[[ 36 -78  20  27]
 [ 40  26 -91   5]
 [ 26 -46  60  49]]
:
[[ 40  26 -91   5]
 [ 36 -78  20  27]
 [ 26 -46  60  49]]

[[ -6 -25 -57 -29 -26 -25 -51  20  32 -53  23  -6]
 [  5 -15 -21  29  60  -1 -21 -29   1 -43 -14  21]
 [-29 -42 -12  37 -45  32  15 -28 -32 -15  -2 -33]
 [ -8 -19  16  23   0  30  52 -30 -10   3 -41 -42]
 [ -7   9   3  37 -71  14  13  17 -47  11  42 -34]]
:
[[ -6 -25 -57 -29 -26 -25 -51  20  32 -53  23  -6]
 [  5 -15 -21  29  60  -1 -21 -29   1 -43 -14  21]
 [-29 -42 -12  37 -45  32  15 -28 -32 -15  -2 -33]
 [ -7   9   3  37 -71  14  13  17 -47  11  42 -34]
 [ -8 -19  16  23   0  30  52 -30 -10   3 -41 -42]]

[[-77 -92   0  54  78  29   0  26  71  41  27 -25  90   2 -13]
 [-22  46  -8  28   0 -24   6  -6 -27  -2  11  26 -41 -29 -11]
 [ 25   3 -27   5  11   1 -18 -14   9  29  -5  22  16 -22  53]
 [  4 -41  32  25 -26  23  48 -32 -17 -13  26 -31  41 -22  15]
 [ -8 -22  -2  30  32 -25  28 -22   8 -17  11 -34 -21  15  14]]
:
[[ 25   3 -27   5  11   1 -18 -14   9  29  -5  22  16 -22  53]
 [-22  46  -8  28   0 -24   6  -6 -27  -2  11  26 -41 -29 -11]
 [ -8 -22  -2  30  32 -25  28 -22   8 -17  11 -34 -21  15  14]
 [-77 -92   0  54  78  29   0  26  71  41  27 -25  90   2 -13]
 [  4 -41  32  25 -26  23  48 -32 -17 -13  26 -31  41 -22  15]]

[[-87  84  79  71  61]
 [-20  34  47  61  71]
 [-77  83  85  85  81]
 [  0  16  30  45  59]
 [-68  76  83  86  84]]
:
[[  0  16  30  45  59]
 [-20  34  47  61  71]
 [-87  84  79  71  61]
 [-68  76  83  86  84]
 [-77  83  85  85  81]]

[[ -2   6  -6  -6]
 [-12 -12  -3   2]
 [  4  -2 -24  15]
 [ 56 -12 -12 -71]
 [  5 -20  -9  10]
 [ -8   3  23   2]
 [-40   1  17  50]
 [  2  19  11 -16]
 [  0  21  -5  -5]
 [ -3 -11  13   0]
 [-13  13   2  14]
 [  1  -2   1  -3]]
:
[[  4  -2 -24  15]
 [ 56 -12 -12 -71]
 [  5 -20  -9  10]
 [ -2   6  -6  -6]
 [  0  21  -5  -5]
 [-12 -12  -3   2]
 [  1  -2   1  -3]
 [-13  13   2  14]
 [  2  19  11 -16]
 [ -3 -11  13   0]
 [-40   1  17  50]
 [ -8   3  23   2]]

[[ 79 -32 -13]
 [ 23  35   5]
 [ 72 -21  21]
 [  2   3  22]
 [-94  34  -7]
 [-31 -24  14]
 [-72  20 -36]]
:
[[-72  20 -36]
 [ 79 -32 -13]
 [-94  34  -7]
 [ 23  35   5]
 [-31 -24  14]
 [ 72 -21  21]
 [  2   3  22]]

[[ 66  37 -90  15  49 -76  34  42]
 [-21  -1  33  11 -44  12  25  19]
 [ 24 -24 -19 -17  -4   5   0  47]
 [  6 -26   7 -25   7  20 -44  -9]
 [-76 -10  52   3 -17  56 -20 -54]]
:
[[ 66  37 -90  15  49 -76  34  42]
 [ 24 -24 -19 -17  -4   5   0  47]
 [  6 -26   7 -25   7  20 -44  -9]
 [-21  -1  33  11 -44  12  25  19]
 [-76 -10  52   3 -17  56 -20 -54]]

[[ 30  45  18  22  46  29  18  65  23  16]
 [-44   8 -42  70 -59  75  62 -81  68  65]
 [ 37 -25  49 -85  41 -73 -51  90 -85 -65]
 [-49 -13 -34  40 -50  51  38 -86  56  37]
 [-33  24 -32  69 -43  64  31 -63  60  55]
 [ 11 -66  30 -68  23 -60 -49  27 -70 -56]
 [-27  -3  -2  19 -36  28  15 -51  45  31]
 [ 58  25  36 -53  51 -44 -33  75 -34 -31]]
:
[[-44   8 -42  70 -59  75  62 -81  68  65]
 [-49 -13 -34  40 -50  51  38 -86  56  37]
 [-33  24 -32  69 -43  64  31 -63  60  55]
 [-27  -3  -2  19 -36  28  15 -51  45  31]
 [ 30  45  18  22  46  29  18  65  23  16]
 [ 11 -66  30 -68  23 -60 -49  27 -70 -56]
 [ 58  25  36 -53  51 -44 -33  75 -34 -31]
 [ 37 -25  49 -85  41 -73 -51  90 -85 -65]]

[[ -2  20   9]
 [ 29 -74 -86]
 [ 10 -71 -80]
 [ 39  11  17]
 [ -2  38  26]
 [ -8 -39 -45]
 [ -8  77  46]
 [ 20 -69 -40]
 [ -6 -25 -53]
 [-13   2   7]
 [ -5 -12  -3]
 [-29 -17  -7]]
:
[[ 29 -74 -86]
 [ 10 -71 -80]
 [ -6 -25 -53]
 [ -8 -39 -45]
 [ 20 -69 -40]
 [-29 -17  -7]
 [ -5 -12  -3]
 [-13   2   7]
 [ -2  20   9]
 [ 39  11  17]
 [ -2  38  26]
 [ -8  77  46]]
